Where one turn sends some rows of the set: a few examples, then the rows asked:
lol: -11	2	-6	-16	10	-4	20	-15	-31	-5	-1	3	11	34	3	-24	-34	-33	-9	-14	6	-19	-23	9	-1	29	-12	0	1	-16	22
ril: -4	-2	11	-31	-5	16	-8	-12	-38	-20	4	-14	-10	32	-4	-21	20	21	6	-5	4	10	4	14	12	-19	-8	7	-4	-20	16
guf: 11	3	2	14	-4	7	10	-15	-12	-8	20	-8	-1	34	-8	-18	-41	-33	7	-19	17	-36	-18	12	11	6	-14	9	19	-14	16
Kelov: -11	-9	-11	-3	3	10	4	-35	-15	-17	9	-3	7	32	-10	-3	-44	-25	2	-24	11	-16	-4	9	3	11	-4	3	7	-24	29
vumid: 4	6	23	-2	-12	2	2	-2	-18	6	5	-16	-16	28	8	-10	22	20	16	-9	0	8	-4	21	30	-6	1	5	8	-34	-2
gor: -15	-10	-5	-24	4	4	19	-23	-17	-3	-4	1	5	34	3	-22	-33	-28	-2	-11	1	-20	-22	6	-3	26	-14	-4	-8	-18	28
fodo: 12	-1	3	15	-17	11	11	-21	-6	-7	14	-12	-9	29	-11	-21	-30	-40	13	-23	4	-32	-17	14	11	12	-14	16	17	-15	18
niro: 17	16	9	-4	7	4	-7	-10	-20	6	18	-13	-4	25	4	-32	12	5	16	-6	5	22	9	25	15	-18	2	5	1	5	7
sala: 0	5	8	-19	7	15	8	-9	-25	0	26	-14	-10	39	13	-13	15	25	-1	-4	1	2	8	11	21	-26	-13	-9	1	-9	1
pigum: 16	10	16	-10	-3	6	-17	-11	-11	2	12	-9	-11	28	4	-31	17	1	19	-1	2	15	4	25	18	-21	5	12	4	-18	6
Zagad: 4	18	9	-8	-2	-1	7	-5	-13	16	10	-15	-14	37	5	-5	19	13	10	-12	2	14	2	27	28	-15	6	-2	6	-27	-6
Fofa: 9	15	1	-12	3	1	-5	-4	-13	3	20	-9	-9	26	6	-28	14	1	12	-6	-9	20	13	31	17	-26	-1	1	1	-11	5
vup: -2	8	2	13	-24	15	13	-10	-12	-6	-10	1	-3	28	1	-27	-21	-34	16	-33	-2	-29	-23	9	16	22	-16	-1	7	-17	15
samed: -18	-4	-9	-5	0	12	2	-34	-10	-8	9	-3	10	32	-17	2	-37	-20	-1	-21	9	-21	-21	12	-5	14	-5	6	5	-20	30
mer: 2	12	6	-12	-7	-7	13	8	-36	-3	13	-22	-15	23	-3	-16	20	7	1	-10	-10	16	4	39	19	-13	-8	7	7	-20	4
dogu: -14	-16	-11	-15	0	15	8	-35	-13	-11	6	-10	2	37	-13	-2	-38	-17	5	-24	6	-17	-19	8	-4	17	-7	3	-1	-25	34
tokem: -1	14	-2	-34	-6	19	4	-8	-35	-11	7	-14	-10	37	-7	-22	21	8	2	-9	10	11	7	20	16	-28	-6	2	-5	-13	5
zof: 4	3	-2	16	-11	13	8	-18	-5	-5	21	-7	1	24	-18	-9	-35	-36	6	-18	9	-34	-21	9	7	10	-13	11	11	-12	15
Tegas: -2	10	10	-27	-1	13	3	-12	-36	-9	-6	-13	-8	30	-10	-25	15	13	2	-6	17	16	15	21	10	-22	-8	-1	-9	-6	16
dumu: -12	9	-1	14	-3	18	3	-23	-22	-6	9	0	12	25	-3	-17	-18	-31	-7	-29	-5	-24	-27	10	-2	26	-17	10	15	-8	22
debif: 7	7	3	-26	0	17	24	2	-27	7	18	-22	-12	31	-4	-9	18	3	-5	2	5	11	11	10	15	-15	-10	0	-12	-27	-10
Gavo: 8	12	9	-4	-9	1	13	9	-43	-3	5	-24	-10	13	-7	-20	18	10	9	-15	-2	23	5	30	18	-4	-7	7	-1	-8	5
Tov: -6	-4	-15	-2	-4	2	16	0	-21	-8	6	-4	2	37	-7	-6	-48	-10	16	-27	10	-30	-29	4	9	12	-11	-11	-4	-22	18
sapo: 13	7	12	-22	4	9	26	5	-31	14	7	-24	-11	29	-12	-13	10	10	-1	3	17	13	7	13	9	-10	-10	1	-17	-19	-2
Godi: 5	-1	15	-7	11	16	5	-9	-22	6	18	-18	-7	34	5	-11	6	34	6	-7	9	10	11	8	13	-19	-13	-10	-7	-6	9
dop: -19	2	-7	-14	3	3	13	-14	-16	-2	-2	7	13	25	-3	-20	-32	-31	-5	-11	1	-21	-25	9	-5	25	-15	-4	-8	-15	24
bito: -10	13	0	8	-23	12	13	-7	-14	-8	-9	6	5	23	-7	-20	-24	-34	8	-25	6	-34	-26	8	15	19	-15	-2	3	-14	12
buri: 12	4	13	-9	-4	2	1	11	-36	-3	14	-21	-12	16	0	-28	23	4	8	-5	-12	19	-3	29	10	-4	-10	16	2	-24	6
sepa: -4	7	-8	15	0	21	3	-19	-31	-9	6	-4	12	34	-2	-20	-24	-28	-2	-41	2	-15	-23	12	-5	23	-15	9	19	-16	23
Gonar: -13	-6	-8	-4	-8	1	15	-3	-13	-9	8	-3	2	27	-15	-4	-44	-13	10	-16	7	-36	-32	10	5	11	-17	-7	-5	-16	23
Fes: -7	8	1	9	-16	12	21	-7	-17	-9	-12	5	4	25	3	-23	-29	-38	5	-27	10	-28	-12	7	19	22	-15	-7	5	-25	10
lunik: 10	15	19	0	-6	2	12	-10	-17	14	5	-19	-12	28	1	-5	13	15	13	-9	15	15	7	20	33	-6	7	0	4	-16	-5
gad: 1	5	2	16	-6	16	7	-23	-22	-1	8	-7	3	34	0	-23	-16	-32	2	-35	-8	-20	-28	11	0	29	-18	14	19	-11	22
gafim: 9	1	14	-35	-2	12	12	-2	-28	5	3	-17	-12	32	-7	-16	19	5	1	10	12	9	1	6	13	-8	-3	8	-16	-36	-3
Nimu: -7	-14	-9	-17	-5	3	17	-8	-17	-9	7	-9	-4	37	-9	-12	-45	-12	14	-18	6	-33	-33	7	3	13	-16	-6	-8	-16	27
Mufu: 10	-8	13	-19	9	14	-1	-2	-21	2	26	-16	-10	33	9	-16	10	26	9	4	-1	2	0	1	12	-18	-11	-1	-10	-19	3

dop moves to -> dumu
gor moves to -> gad
Now find these:
Tov moves to -> Fes
Zagad moves to -> debif
gafim moves to -> buri
niro moves to -> Godi

